One turn moves each row of this set onto another row. After a few examples, where does it send each row asked below?
tum: [ 11  -4   2   7   0  -4  -9   1   3  -3  -4  -7  22 -10  -8  -7  12 -32
   2  17  -2 -13  -3  11  -9  -4]
Degu: [ 10  -8   8  -4 -11 -10   5   3 -11 -13   6   7  27  -7   1   7  18 -17
  -2  16  -1  -9   5  -5   1  14]
Tef: [  5 -16  10   0  -1   7   1   0  -6   1  -1   2   9  -8  16  -4  -1   4
  -8  12  -7   4   0   2 -11   2]
naro: [  9  -9  10   3 -23  -5  -1  -3   3   2  -6   7  12  -2 -13  -5   1  -7
  -6  -3  -3  -6  -9  14 -14  15]
bena: [ 13  -8  -5  10  -1  -3 -11   4   5  -3  -2 -13  20 -10  -8 -11   6 -30
   6  10  -8  -4  -3   1  -5   1]
Vanit: [  1 -10   9  -2 -23  -9   2  -4   2  -2  -7   8  14   5  -7   0   0  -8
  -6  -1  -2  -3  -2  14 -13  13]
gat: [ 17 -20   5 -11 -17  -6   1  -9   7   4  -1  -3  17 -10   1  -7   7 -19
   4 -11   9 -10  12  -6  -9  -5]
zur: [ 18 -12   4   7   2  -7  -2   3   9  -3  -7 -11  22 -12  -3 -12   8 -31
   4  16  -9 -11   4   6 -13  -3]
lapev: [  6 -15  14  -1  -2   6  -3  -2  -9  -7   6   2  11 -10  12  -3   2   4
  -9  11 -13   0   4   0 -11   5]
Budo: [ 11  -4   8  -4 -10 -10  10   7  -3  10   2   2   7 -20   2 -12   4  -9
  -1  -2   3   7   6   0   8   1]
rato: [  5 -12  11  -3 -19 -13  -6   0  -2   0  -5   7  22   0  -7   0  -1  -6
  -8   0  -6  -3  -1  23 -12   7]
vut: [ 19  -7   1  12   0  -3  -7  -8   4  -7  -5 -10  18  -8  -7  -9  15 -28
  11   7  -9  -1  -3   2  -8   0]
vunav: [  9  -3  -6   9   3  -2  -8   4   4  -5  -7  -7  20 -14  -9 -10   2 -26
  10  14  -3  -8  -3   8  -9   4]
Rulo: [  8 -11   8   0  -9   8  -1   0  -5  -3   6  -5   8 -14  12   2  -6   1
  -8  14 -11   4   3  -3  -5   2]
zulud: [ 17  -3   8  -3 -10 -11   1   9 -10 -11   4  10  26  -6   0   7  14 -13
   3  16  -6 -17   2  -1   0   9]
Nufe: [ 23   0   5   3 -24  -5  -4 -11  -6   1  -1  -2  15 -12   4  -2  17 -15
   1   4  -1 -10  13  -6   7   0]
zavi: [  6 -14  12  -2 -15  -1 -10  -7  -1   5  -4   1  10   0 -12   4  -1  -6
  -7  -8  -4 -12   2  13 -14   7]
dufe: [ 19 -26  15  -7 -19  -1   4  -7   2   0  -8  -4   9  -7   8  -6   6 -18
  -2  -1   6 -10   9  -5 -20  -4]
lir: [ 10 -28   5  -8 -14  -4   6 -12   4   5  -1  -2  19 -10  10  -9   9 -19
   2  -5   3 -13   6  -8 -14  -4]
diz: [  6 -11  15   0  -4   0  -2 -12   4 -10  10   5  16 -30   1  -1   9  -9
  -7   7 -15  -1   3  10  -2   6]
dib: [ 13  -6   7  -3  -8  -4   3   8  -8 -20   8   9  28  -5  -4   7   9 -12
   1  14  -5  -9   1  -1  -5  11]
Mok: [  4  -9  11   5 -13 -10  -4  -9   5   7  -7   6  13  -8 -14  -7   2  -9
 -11  -5  -6  -4  -4  17 -14   6]
vepe: [  5  -7   9  -1   0   6  -4   2  -2  -1   6  -2  11 -15  13   0   6   2
  -9  13 -11   5  -3  -3 -15   5]
vufu: [ 11  -9   5   0  -7  -9  11   7  -8  -8  11   8  26 -12  -2  10  12 -11
  -4  18  -5 -16   2  -1  -3   7]
Veg: [  6  -9  13  -4 -15  -6   4  -3   5  -3   1   0  17   0 -13   2  -5  -4
  -5  -5  -5  -5   1  17 -15  12]
vabot: [ 13 -12  10  -8 -15   1   3   9   2   6 -10   9  11 -18   6 -10   9 -14
  -4  25   2  -8  -1   4  10   0]
sigok: [ 12 -13  10 -10  -6  -1  -4  12   0  11 -10   4  11 -17  12 -11   4 -13
  -3  17   4 -10   6   3  10   2]
dafit: [ 13 -24   9 -12 -13   2   6  -9  -4   7 -11  -7  12  -6   9  -9   6 -19
   6   0   3  -3   6  -7 -12  -8]
Tave: [ 16  -3   0  11   4   0  -5   5  -1  -7 -13  -8  23 -12   2 -10   9 -26
   6  10  -5  -6  -4  10  -8  -1]
Resoz: [ 17  -3   5   5 -21  -5  -4  -2  -7   0   1   3  12 -14   3   8  29 -14
   4   9  -3  -9   4   1   1  -4]
roz: [ 18 -10  15   2  -4  -5  -5 -14   7  -4  11   3  17 -17  -4  -7  21 -13
  -9  12 -14   2  -3   5  -2   5]
rogab: [ 10 -10  12   3 -18 -15  -2   3  -1  -1  -6  -1  14  -2 -18  -2  -5 -10
  -7   3  -8  -4   2  14 -17  10]
romun: [ 20 -18  13 -12 -10   3   1 -11   6   0  -7   0  18  -8   9 -15   3 -26
   7  -3   4 -10   7  -6  -9  -3]
pako: [ 13  -6   9  -2  -4 -12   5  -1   0  14   2  -1   6 -24  -8  -9   4   0
  -7  -5  -2  -7   3   0   2   4]
duze: [ 14 -30  11 -15 -10  -1   1  -2  -2  -5  -3  -5  15  -9   8  -4   7 -16
   2  -7   8  -7   5  -7 -12  -6]
gadi: [  8 -13   5 -11 -10  -4  -6  12   1   8 -13   6  18 -16   8  -5   5 -17
  -1  20   3 -16   5   3   9  -2]
litum: [  9 -28   3 -13  -8   2   2  -6   4   3  -4  -1  16  -9   9  -5  12 -21
   3   0   3  -6   5 -10 -18  -7]
nunog: [  6  -9   6 -11 -15  -2  -3   8   1   8 -12   3  13 -21   6 -11   6  -5
   1  19   3 -13   6   5   9   5]
Gafo: [ 14  -5   2  10   6 -11  -4   2   1   1  -1  -4  22   1 -11 -13  12 -24
   7  10  -8  -6  -3   8 -10  -3]

Nufe moves to roz
Veg moves to dafit
Resoz moves to diz
Now find these:
sigok moves to zulud
rato moves to duze
vut moves to Mok
Rulo moves to vabot
vunav moves to Vanit
naro moves to lir
dib moves to Tef
zur moves to rogab
romun moves to Gafo
Degu moves to vepe

